128 stands for zero in the data rows.
Here is a table of points, one per row:
[ 86  64  74 171 109 202 152 121 124 111 121 102  79  69 151  35 124 193
 126 169 159 143 151 142 103  89  96 112  96 155 171 163 100 121 135 145
 169  84 133 204 135  31  69 162  87 104 176 194  86 133 139 122  85  57
 135 164  71 175 136 182 121 181]
[101 100 164 102 174 100 103 199 133  79 163  64 123  96 130 229 139  66
  84 206 163 182  88 180 148 186 163 151 151 175 131 134 192 178 114  95
  98 102  82 118 188 168 162 142 145 103  87 141 110 141 161  56  73  80
 126 156 177  81 124 136 153 131]
[155 121 116 123  78 121  70  77 187  94  95 146 139 119 212 200 188 119
 146 112 134 136 186  99 149 114  67 141 103  74 134 130 169 164 158 231
 136 210 140 158 190 117  27  95 118 114  92 158 109 126  81  94 136 138
 135 156 112 168 144 132 162 197]
[115 103 154 154 117 118 103  97  71 158  40 100  25 145 140 149  57 173
  71 131 119 186  90  96 170 128 144 147  85  86 103 137 132 145  95 112
 118 102 162  60 129 144 174 162 113 195 113 137  87 166 114  75 133 144
  96  64 190 133 136  42  77 125]
[109 152  90  99 116 159 210  95 159 131 156 106 142  93 143 101 129 134
 189  69 133 104  69 195  27 195  89 136  70 149  89 135 164 173 200 165
 151 141 156 101 136 165 108 165 164 106  72  67  88 242 105 148 124 148
  68 246 155 161 113 144  82  84]
[ 93 125 195  53 121 160 110   0  43 167 115 140 130 127 155 100 201 133
 198 205  96 111 130 155 149 129 153 153 127 198 108 130 157  75 115 136
  63  88 157  54 164  97  72  86 111 111 133 129 174 132 125 153 137 197
 135 194 108  77 113 145 134 104]
[ 66 127  97 122 109  13 178 181  94 132 133 119 158 131 193 109 108  88
 150 162  67 145 119 150 107 108 167 116 165  93 154 130  34 100 109  78
 147 194 136 147 124 101 179 176  77 169 101 176 147 142 143 169 186 133
 146 106 162 159 104 131 158 176]
[137 125 177 202 124  73 156 163 139 132 107  90 100 132 133  68 153 177
 109 162  78  78  97  98 112  99 115 122 196 126 109 179 155 102 119 126
 108 143 113  54 189 160  54  95 197  79 169  19 104 125 130 175 191  78
 136 109  87 109 179 126 125 170]
[117 162  98  80 149 119 175 121 119 132 149 140 183 178  66 172  85 194
 178 127 160 169 124 133 162  89  69 173  77 119 178  97 159 174 174 171
  75  81 174  90  94 103  99 150 120 127 100 104 115 164 108 137 187 124
 175 104  61  15 174 158 200 146]
[ 81 202 179 126 170 117 123 163  41 162 129 156 120 136  75  93 111  92
 161  87 175 177 177 173 172 139  25  64  89  76  63 104 150  92 166 115
 143 168 172 163 154 188 119  96 110 120 190 112 151 202 165 113 102 132
 144 178 147 141 108 163 157 165]
[112 100  93 157  88 170 144 128 126 137 163  88 102  77 154 166 149  87
 133  77  80 143 161 106 144 112 166 142 149  83 118  44 142 104 146 159
  69 171 112  66  61  74 152 115 140 102 233  95 107 144  89 131  84 119
  86 118 193  80 177 162 159 128]
[105  96  94  98 115 193  64  82  44  55 134 138 180 122 136  57 143 223
 112 123 103  93 157 203 152 150  56  69 163 140 186  69 140 127  66 142
 173 145  55  93 101 151 142 148 124 111  80 111  90  60  47 149 118  85
 162  76 150 168 177 145 119 132]
[155 177 104 148 125  71 127  77  84 125  89 104 214 143 127 160  41 139
  87 142 187  86  95  64  96 138 162 175 152 107 140 133 115  72  82  95
 156 190 118 177 146 194 197 119  94 129 191 139  86 141 125  87 110 138
 118 165  67  62 119 160  59  54]
[137 120 109 127 173 114 110 154  99 115 103 102 122 114  83 104  85 113
 177 132  59 135 131  70 107 155 144 180 187 162 117 107  93 133 153 113
 188 162 156 209 116 108  53 209 181 111  82  98 133  59 199 161  36 179
 200  38 200  97 104 105 142 103]
[182 173  80 169 134 166  81  71 172 114 108 129 137 127 111  98 137 177
  58 143  65 168 151 143 111 199 147 125 122 155  94  80 207 177 146 101
 184 144  93 132  31  81 187  92  75 100  85 121 157 156 209 149 189  85
  82 167 112  91  62 166 131 176]
[229 144 107  80 139 135 146 117 133 111  89 116 137 150 147 138 121 102
  94  63  91 151 164 182 140 146  73 143 115 201 179 180  79 134  36  93
  96 115 191  71 122 136  39 156 176 169 200 154 167 113 103 104 143  93
 104 191 131 114 111 153 180 135]
[ 58 193  68 103 168  88 123 130 211 149 157 195 107  79 112 163 148 139
  56  65 125 159  51 131 174  98 134 157 152 146  67 129 154 115  85  94
 103 124  91 130 119 148  77 118 112 146 143 168 103 161 131 142 118 149
 203 148 110 144 155 124  37 135]
[177 219  84 128 124 103 126 116 142 138 170  92  19  91 110 134 109  55
 125 146 140  69 126 157 142  69 181  89 118  92 174 137 173 110 121 147
  97 135  81 118 125 183 138 121 137 162  43 147 195 158 135 187  84  98
 109  91  64 145 114 116 151  60]
[133  95 112 109  98  94 113 136 194 153  98 218 102 112 100  85 194  72
 193 166 190 140  62 135 173 112 125 172 197  78 147  98  88 114 126 124
 187  96 163 132  85 159 133  83 102 131 138 105 100  85 117  60 124  57
 103 111 137  97  74  50 174 117]
[ 77 169 108 180 120  68  49 152 150 167 193  86 171 113 151 155 114 115
  67 150 156  96 173 105 125 133 157  88  82 106 118 200 113 193  75 162
 179 102 184 119  85 106 137 139 200 112 125  85  92  29 140 194 145 178
 121 205 180 145 148  83 166  54]
[ 60  87 202 109  82  81 121 161 163 157  83 124 122 164 110 157 119 119
 139 134  66  73 110 134  96 105 147 106 119 134 159 148 182 130 130 215
 126  86 161 160  41 157 130 113 124 117 178 163 168  47 114  15 103 145
 110  49  84 187  94 171 108 140]
[126 138 176 166 153 147 142 190 236 141  76 138 132 153 163  92 108  78
 170 155 159 140 152  41 165 202 151  34 109 177 164 118 101 121 133 101
 115 180 121 114 132 162 154 136 113 141 102 188 112  95 134 143 157 133
  95  83 137 102 185 169 110  40]
[179 161  99  80  92  90 132 107 105 141 158 168 159 107 110 100 166 107
  64 157 186 205 111 118  61  91 171 133  40 195 120 167 100 141 226 155
 106 110 135 145 182 171 166  98 149 101 171 144 150 116  96 123 115 135
  57  41 193 119 192  99  94 150]
[202 147 188 134 122 229 142 139 110 100 191 130 132 110  44 156 178 121
 116 196 134 113 167  69 138 184 102 173 141 133 109 109  69  73 104 153
  99 126 142 123  51 152 183 214 117 129  98 120 124 187 132 199 184 155
 168 157  98 233 117 144  77 180]
[117 161 186 171 175 164 162 190 101 109 122 177 129 136 143  92 139 146
  93 107 116  34 170 113 120   0 219 177 148 173 146  37  91 137 136  95
  85 134 117 147 135 119 142  91 125 215  65 118 118  99 148  79 129 104
  80 163 147 148 152  85 127 130]
[221 160 105 114 143 211 103 199  73 159 126 131 163 157 174 149 152 137
 243  67  96 104 117 174 184 155 168  84  90 115  85 163 138 151 150 131
 166  72 107 157 104  87 164 116 144 103 159 148  76 176 122 129 176 136
 198 121  49 151 119 100 115 158]
[ 89  67 215 106 107 104 142 113 145  35  55 153 119 134 159 151 124  96
 125  67 191 151 137 112  44 150  81 160 105 102  39 148  85 167 146 113
  86  80 124 179 124 155 191 116 130 151 155 133 167 110 158 234  34 113
 168 102  82 133 104  66 193 134]
[142  82 156 132 134 140 152 167 144  37 136 141 180 109  72  79 107 128
 121  87 103 105 119 100 203  71 154 122 192  41 111 194  91 128 106 141
 157 113 115 112 208  68 162  95 108 131  93 120 182 142 159 107 138 189
  93  71 162  72 125 179  76  75]
[134  70 142 189  84 134 156  71 149 110 193 134 115 158 159 183  77 181
 172 105 168 160  66 124 122  95 105  85 109 121 119 126 109  58 131  53
 102  80  74 154 154 128  97 132 199  75 139 158 157  58 150  32 160 145
  97  88 172 174  86 112 174 144]
[123  76 125 149 202 197 118  89 140 189 166 142 138 204  91 154 110 109
 116 130  98 109 115 115  71 164 129  97 134 111 204  40 140 137 126 120
 189 106 161 126 220  59 133  96  78 144 151 137 144 136  41 184 167  75
 186 114 123 185  66 154 103 135]
[149  53  70  88 120  87 134 166 139 229 153 103  89 182 114 139 150 154
  95 125 173 105 200 150 101 170 108 141 185 146 134 206 149 121 159  89
  98 186  42 155 124  96 128 131  98 159 101  80 172 121 147 117 101 225
 134 188 108 102 157  67 104 111]
There is one direction along which these points spread out most. Take the direction at right angles to it along which they spread out most. Go by this last direction. For each point below, how far along it does it lie, from 0 to 99? The average is 50, and the first point in the table lies past the average. One standard deviation of the points above along it is 16.
[155 121 116 123  78 121  70  77 187  94  95 146 139 119 212 200 188 119
 146 112 134 136 186  99 149 114  67 141 103  74 134 130 169 164 158 231
 136 210 140 158 190 117  27  95 118 114  92 158 109 126  81  94 136 138
 135 156 112 168 144 132 162 197] 49
[ 81 202 179 126 170 117 123 163  41 162 129 156 120 136  75  93 111  92
 161  87 175 177 177 173 172 139  25  64  89  76  63 104 150  92 166 115
 143 168 172 163 154 188 119  96 110 120 190 112 151 202 165 113 102 132
 144 178 147 141 108 163 157 165] 31
[202 147 188 134 122 229 142 139 110 100 191 130 132 110  44 156 178 121
 116 196 134 113 167  69 138 184 102 173 141 133 109 109  69  73 104 153
  99 126 142 123  51 152 183 214 117 129  98 120 124 187 132 199 184 155
 168 157  98 233 117 144  77 180] 54
[182 173  80 169 134 166  81  71 172 114 108 129 137 127 111  98 137 177
  58 143  65 168 151 143 111 199 147 125 122 155  94  80 207 177 146 101
 184 144  93 132  31  81 187  92  75 100  85 121 157 156 209 149 189  85
  82 167 112  91  62 166 131 176] 50
[ 93 125 195  53 121 160 110   0  43 167 115 140 130 127 155 100 201 133
 198 205  96 111 130 155 149 129 153 153 127 198 108 130 157  75 115 136
  63  88 157  54 164  97  72  86 111 111 133 129 174 132 125 153 137 197
 135 194 108  77 113 145 134 104] 42
[179 161  99  80  92  90 132 107 105 141 158 168 159 107 110 100 166 107
  64 157 186 205 111 118  61  91 171 133  40 195 120 167 100 141 226 155
 106 110 135 145 182 171 166  98 149 101 171 144 150 116  96 123 115 135
  57  41 193 119 192  99  94 150] 30
[126 138 176 166 153 147 142 190 236 141  76 138 132 153 163  92 108  78
 170 155 159 140 152  41 165 202 151  34 109 177 164 118 101 121 133 101
 115 180 121 114 132 162 154 136 113 141 102 188 112  95 134 143 157 133
  95  83 137 102 185 169 110  40] 56
[115 103 154 154 117 118 103  97  71 158  40 100  25 145 140 149  57 173
  71 131 119 186  90  96 170 128 144 147  85  86 103 137 132 145  95 112
 118 102 162  60 129 144 174 162 113 195 113 137  87 166 114  75 133 144
  96  64 190 133 136  42  77 125] 49
[ 77 169 108 180 120  68  49 152 150 167 193  86 171 113 151 155 114 115
  67 150 156  96 173 105 125 133 157  88  82 106 118 200 113 193  75 162
 179 102 184 119  85 106 137 139 200 112 125  85  92  29 140 194 145 178
 121 205 180 145 148  83 166  54] 37
[ 89  67 215 106 107 104 142 113 145  35  55 153 119 134 159 151 124  96
 125  67 191 151 137 112  44 150  81 160 105 102  39 148  85 167 146 113
  86  80 124 179 124 155 191 116 130 151 155 133 167 110 158 234  34 113
 168 102  82 133 104  66 193 134] 39
